In the data rows, 128 means zero.
Here is a table of points, one per row:
[106 101 101 111 122 134 146 157 159 152 141 126 110  98  93 100 113 131 152 170 171 160 142 118  96  84  84  95 119 149 169 178 176 163 137 110  90  76  73  84 112 141 168 183 183 182 179 152]
[155 171 182 183 172 152 127 101  89  86  92 106 124 148 161 166 160 147 124 101  86  87  98 119 140 158 167 168 152 128 108  97  92 117 117 138 154 166 171 165 147 123  99  82  70  72  90 111]
[136 136 140 142 146 151 159 170 177 177 180 181 182 178 167 154 143 135 125 114 104  97  90  82  78  79  84  92 107 126 147 162 176 182 182 182 175 171 168 168 167 163 163 164 165 163 154 147]
[104 103 107 117 127 136 145 148 145 137 128 119 111 111 116 124 133 142 148 146 136 123 112 105 106 114 126 141 152 156 151 141 128 114 106 106 111 121 133 144 152 154 148 139 129 118 112 110]
[117 111 107 110 112 118 127 136 145 145 145 140 132 123 114 110 110 113 124 135 142 145 146 139 128 118 113 110 114 122 132 141 146 147 141 132 125 117 112 112 118 127 135 143 150 151 145 138]
[115 104  98  99 105 116 131 148 160 162 158 150 137 122 108 101 106 114 128 146 155 155 149 132 114  99  91  92 103 126 146 160 169 167 155 136 119 106  97  97 108 127 146 162 176 180 171 155]
[157 167 172 166 153 136 116  99  91  92 100 112 135 147 159 160 155 145 127 106  93  94 102 115 132 147 156 158 151 136 121 111 107 108 117 129 140 147 151 150 141 129 116 107 100  99 109 120]
[ 62  61  62  63  67 101 144 182 183 183 183 182 146 102  65  63  62  66  99 146 182 183 183 183 148 114  85  67  66  90 120 146 163 172 164 145 127 111 102 100 114 132 151 164 174 168 149 125]
[122 119 116 113 111 110 108 111 118 123 130 135 140 145 144 142 139 137 132 127 122 117 114 112 112 112 115 120 126 135 144 148 151 152 147 140 133 124 119 113 112 111 113 111 117 120 121 124]
[142 131 120 110 101  98 101 112 128 140 148 153 150 141 127 116 107 104 108 119 132 144 150 147 139 129 121 112 110 116 123 134 140 144 142 139 132 127 123 121 120 123 124 125 127 128 128 130]
[ 98  99 108 121 134 148 159 162 156 142 127 114 101  97 102 115 129 145 157 160 150 134 119 106 101 104 114 129 143 152 152 146 138 125 116 112 116 120 129 136 144 143 139 131 124 114 112 115]
[121 112 109 108 112 117 128 138 146 148 146 137 127 116 107 104 108 116 129 145 154 156 151 136 123 108  99  99 107 124 140 153 160 158 149 134 120 109 100  98 107 122 134 148 159 163 157 145]
[135 139 139 132 121 106  87  73  69  77  86  99 115 135 152 158 161 159 153 141 130 126 125 127 131 131 129 124 111 101  96  97 102 111 128 147 160 173 181 183 178 164 150 138 131 126 121 131]
[178 181 182 179 171 158 143 127 111 102  93  85  81  84  97 112 130 149 169 183 182 176 162 142 117  97  80  69  68  84 106 128 150 168 180 181 175 165 155 137 120 105  93  83  76  70  76  83]
[182 160 126  92  63  62  62  62  77 113 145 174 183 183 183 162 129  96  64  63  62  84 117 150 177 183 183 174 148 118  94  82  73  85 104 126 146 162 174 179 173 156 138 122 107  92  85  88]
[166 173 179 182 181 178 176 168 158 144 132 119 104  91  83  83  85  93 105 126 146 164 177 182 178 166 152 131 110  94  85  83  82  86  96 106 126 140 157 177 183 183 183 183 183 182 181 176]
[ 92  90  86  87  86  82  79  79  85  96 109 122 138 157 172 179 181 179 170 148 119  95  75  63  63  73  94 118 150 175 182 183 183 180 159 138 117 103  87  79  73  81  85  87  86  86  86  89]
[128 125 126 126 126 126 129 135 142 155 157 166 175 183 183 182 181 182 180 176 163 151 139 127 114 102  94  87  81  81  87  91  93  92  93  93  94  91  89  88  92  99 104 109 115 119 121 125]
[128 125 124 123 121 120 120 123 130 135 144 152 161 173 177 178 180 183 183 183 180 167 155 138 121 104  89  73  63  63  67  76  81  84  91 101 106 110 113 117 123 130 134 138 142 143 142 139]
[142 143 143 143 141 139 137 136 135 135 133 135 134 134 133 132 130 132 131 132 130 129 125 120 115 112 110 110 114 121 144 139 146 151 154 151 147 143 140 135 130 130 129 127 129 126 127 126]
[100 108 120 133 144 153 161 163 158 146 134 122 108  98  94 100 110 123 141 159 166 164 155 137 119 104  92  88  93 112 134 151 165 171 166 154 137 119 102  87  82  86  97 113 131 149 163 169]
[135 138 144 148 150 151 155 160 162 164 167 174 183 183 183 182 182 183 183 183 182 169 149 130 112  95  83  70  63  63  62  63  63  63  62  62  65  70  75  81  96 108 117 126 132 131 131 129]
[176 178 178 175 165 157 151 148 146 147 153 162 173 183 183 182 177 167 151 126  99  75  63  63  63  63  74  95 127 155 175 183 183 182 182 173 159 150 146 145 149 155 164 176 183 182 181 181]
[182 181 151 113  79  62  62  62  63  95 127 157 183 183 183 178 150 121  79  63  62  67  88 114 144 169 183 183 183 166 135 108  82  64  62  76  98 129 165 183 183 183 183 183 154 111  73  62]
[133 123 114 109 107 110 118 133 143 148 147 142 131 118 107 105 110 120 136 152 156 151 139 121 106  98 100 112 132 151 161 162 153 136 116 102  97 101 112 132 154 166 165 160 147 124 107  97]
[150 158 162 159 152 141 129 117 113 112 114 121 128 137 141 141 136 129 119 112 107 111 120 131 143 148 151 149 137 127 116 109 107 108 117 129 137 145 150 150 145 139 130 123 119 130 119 128]
[ 98  97 107 124 143 159 171 169 159 140 118  98  84  81  94 116 138 161 177 178 157 131 108  90  85  95 114 138 158 168 161 149 129 111  98 100 111 126 144 164 172 164 150 130 105  82  74  76]
[104 109 116 122 124 117 103  85  70  63  63  63  63  74  94 111 122 128 131 133 136 147 161 177 183 183 183 179 153 123  99  83  75  72  78  89  94  92  83  72  63  64  67  76  91 111 131 144]
[125 127 134 140 146 149 152 152 152 148 141 137 127 121 115 114 112 114 120 126 130 134 133 131 127 124 123 123 126 136 142 148 151 150 144 133 123 112 100  91  88  96 103 113 121 131 139 143]
[134 150 135 136 135 134 137 141 146 148 152 158 163 167 166 163 161 161 161 161 152 145 140 132 122 112 105  96  92  91  95  98 101 100 102 104 105 106 105 105 110 117 121 126 130 132 133 133]
[ 62  61  62  63  80 106 146 166 183 183 183 165 168 141 111  87  71  63  67  88 120 172 178 183 183 174 149 119  88  68  66  75  91 115 144 168 183 183 183 183 168 140 110  79  63  62  62  62]
[143 137 129 118 105  89  71  62  63  63  63  63  63  65  84 101 113 127 142 155 163 167 170 171 171 167 164 161 156 147 134 121 105  87  70  62  63  63  63  63  63  73  98 108 123 134 144 146]
[131 128 126 124 122 117 113 112 114 116 118 118 118 118 120 120 122 123 127 130 136 138 142 143 140 138 136 133 130 128 126 124 124 121 119 116 114 112 109 108 112 117 121 126 127 131 133 131]
[159 162 164 161 155 150 142 133 125 117 112 107 102 103 107 116 125 136 147 157 159 155 148 137 122 110 100  94  95 106 120 133 146 155 162 160 154 146 137 125 114 108 103  99  97  95 100 104]
[104 109 114 120 124 122 118 110 107 106 109 117 128 143 154 159 158 152 140 121 104  98  99 105 117 128 136 138 137 146 130 132 136 141 148 150 147 141 128 111  96  88  84  87  96 109 125 136]
[137 163 181 183 183 182 159 129 101  85  78  78  90 114 141 163 174 179 168 145 115  90  78  78  91 116 140 164 179 179 163 144 123 102  89  90  97 111 128 148 164 171 169 163 152 136 118 108]
[136 134 133 127 121 111 102  92  85  82  76  68  63  63  63  68  81  94 117 142 168 183 183 183 183 183 183 165 141 119  99  85  73  63  62  62  64  68  71  78  90 105 115 125 133 138 134 139]
[182 148 107  68  63  62  62  90 139 177 183 182 183 151 104  72  62  63  88 135 176 183 183 171 132  94  71  64  82 119 155 175 182 170 145 116  96  86  91 109 136 161 171 170 158 132 105  90]
[149 151 154 152 152 148 143 142 140 137 136 135 135 135 134 133 133 135 136 136 132 128 123 116 109 103 102 101 105 117 129 141 154 161 165 163 157 152 149 143 137 131 127 122 123 121 119 120]
[112 109 108 109 112 115 121 131 141 150 156 163 166 166 158 145 132 120 119  99  96  99 104 110 118 126 132 140 145 145 144 140 138 133 128 126 124 126 129 135 143 152 157 165 173 174 169 160]
[181 181 182 183 183 182 182 182 183 183 168 149 129 105  84  72  65  63  63  77 103 129 153 173 183 183 181 172 158 139 122 111  99  90  86  89  96 101 108 119 132 144 153 160 168 168 165 158]
[119 112 106 107 112 118 128 139 149 151 150 144 134 123 113 109 111 116 127 140 148 149 143 132 119 107 102 101 111 127 140 153 159 158 147 134 121 110 103 103 112 126 139 154 164 167 160 150]
[144 118  93  73  63  62  68  93 125 152 171 182 183 172 142 113  90  71  66  79 109 144 172 183 183 167 140 109  79  67  74  94 120 148 175 182 183 172 152 123  92  71  63  63  69  92 121 146]
[ 77  98 129 159 178 178 168 143 114  93  84  87 105 135 165 180 179 165 132  90  62  63  75 109 149 181 183 183 163 122  90  76  79  98 129 151 173 175 163 135 103  79  72  77 102 139 174 181]
[147 164 176 177 168 153 132 110  96  91  93 101 116 137 153 161 161 154 138 117  99  91  94 105 122 140 154 163 162 149 132 119 108 102 105 116 128 139 150 167 153 145 134 122 112 105 104 108]
[ 65  62  72  96 125 150 169 180 172 152 130 103  92  88 100 121 143 162 174 167 143 113  88  74  78  99 130 163 183 183 179 151 120  87  69  70  85 111 140 171 183 183 177 156 129 102  87  87]
[120 140 159 172 178 176 163 145 122 104  91  82  84  96 117 137 157 170 176 167 142 118  95  82  82  94 115 142 168 182 179 167 146 122  97  82  79  84  96 120 147 169 183 183 183 172 145 122]
[133 129 125 120 114 107  99  94  94  96  95  92  87  80  77  75  73  69  64  67  79  94 108 122 135 148 160 173 183 183 182 183 183 182 182 175 168 163 160 158 154 151 148 146 145 143 138 134]
[144 131 117 104  95  89  90 103 122 137 152 161 163 156 139 121 106  92  89  96 116 136 155 165 163 152 134 114  97  91  97 111 127 146 158 163 159 149 136 118 102  93  93  97 106 119 135 146]
[ 62  61  62  72  97 125 153 182 183 183 183 182 161 132  98  76  62  64  63  83 121 158 183 183 183 183 161 126  85  63  62  63  75 100 135 165 183 183 183 183 183 155 124  93  64  62  62  62]
Along one direction, these points spread out more than along any other. Take the direction at right angles to it along which they spread out most. Go by this last direction. How far along it is each point below, from 0 to 99? 50 is the average, and the first point above lies past it. One standard deviation of the points above along it is 16.
[143 128 114 102  97 101  99 112 130 144 155 161 160 150 132 114  99  89  87  96 118 141 161 169 167 155 139 117  98  88  92 105 121 138 153 161 159 154 142 127 111 102  98  98 105 113 133 146] : 31
[180 181 178 169 157 143 129 118 112 111 113 118 126 136 143 147 147 146 138 125 112 100  93  91  96 109 124 144 165 179 180 175 167 149 128 107  89  77  65  63  74  93 111 131 152 165 173 173] : 68
[149 152 151 147 138 127 116 107 104 104 108 116 126 138 168 153 152 147 138 122 108 100  97 100 112 127 143 159 166 164 151 137 121 104  95  94 101 111 127 146 165 173 174 172 163 144 123 104] : 54
[143 137 129 121 116 112 114 122 134 142 147 150 147 142 136 126 123 123 133 142 149 149 141 135 122 112 107 105 110 120 129 136 137 131 122 114 107 106 107 113 123 136 142 145 144 137 128 121] : 56
[128 126 127 128 127 126 124 126 128 128 127 127 126 128 127 126 129 129 130 130 130 129 129 126 124 126 124 128 144 130 133 134 134 133 129 128 126 126 126 127 129 132 133 133 134 134 133 129] : 52
[124 125 126 127 126 120 114 109 105 103 100  98  93  93  93  94  94  90  86  85  90 100 111 122 134 146 153 162 166 169 167 169 169 173 172 167 162 159 151 146 138 134 133 134 137 140 141 141] : 46
[109  99  95 101 112 126 143 157 162 156 143 127 109  94  92 102 120 139 162 174 167 148 122  97  84  85 100 124 156 177 179 169 147 118  94  82  85 100 123 152 178 183 180 164 137 104  80  71] : 69
[ 83 109 144 173 183 182 179 148 112  85  72  73  90 125 160 180 182 174 144 103  70  63  75 107 143 173 183 183 157 119  89  77  81 102 133 163 179 181 168 137 102  75  65  82  93 128 164 181] : 35
[113 111 111 114 118 121 124 126 128 124 126 124 124 126 129 133 138 141 142 127 131 122 114 108 108 112 120 129 140 146 149 147 142 135 129 125 122 124 124 125 128 126 127 124 119 115 112 114] : 54
[ 95 111 133 152 163 162 148 125  97  77  67  65  72  90 113 127 129 119  95  69  62  63  80 111 146 176 183 183 183 159 137 131 136 151 175 182 183 183 180 155 124  99  90  91 106 133 159 174] : 36
[114 112 116 120 123 123 122 120 119 121 126 133 142 151 152 145 133 117 100  85  88 104 128 151 171 176 168 146 112  85  75  80  97 126 157 180 183 183 164 129  94  68  63  63  74 104 142 169] : 23
[125 124 126 128 130 131 130 131 130 129 127 125 124 125 126 125 129 131 131 131 128 127 124 124 124 124 127 130 133 134 133 134 133 131 128 126 126 127 128 127 131 132 131 133 131 131 130 129] : 52
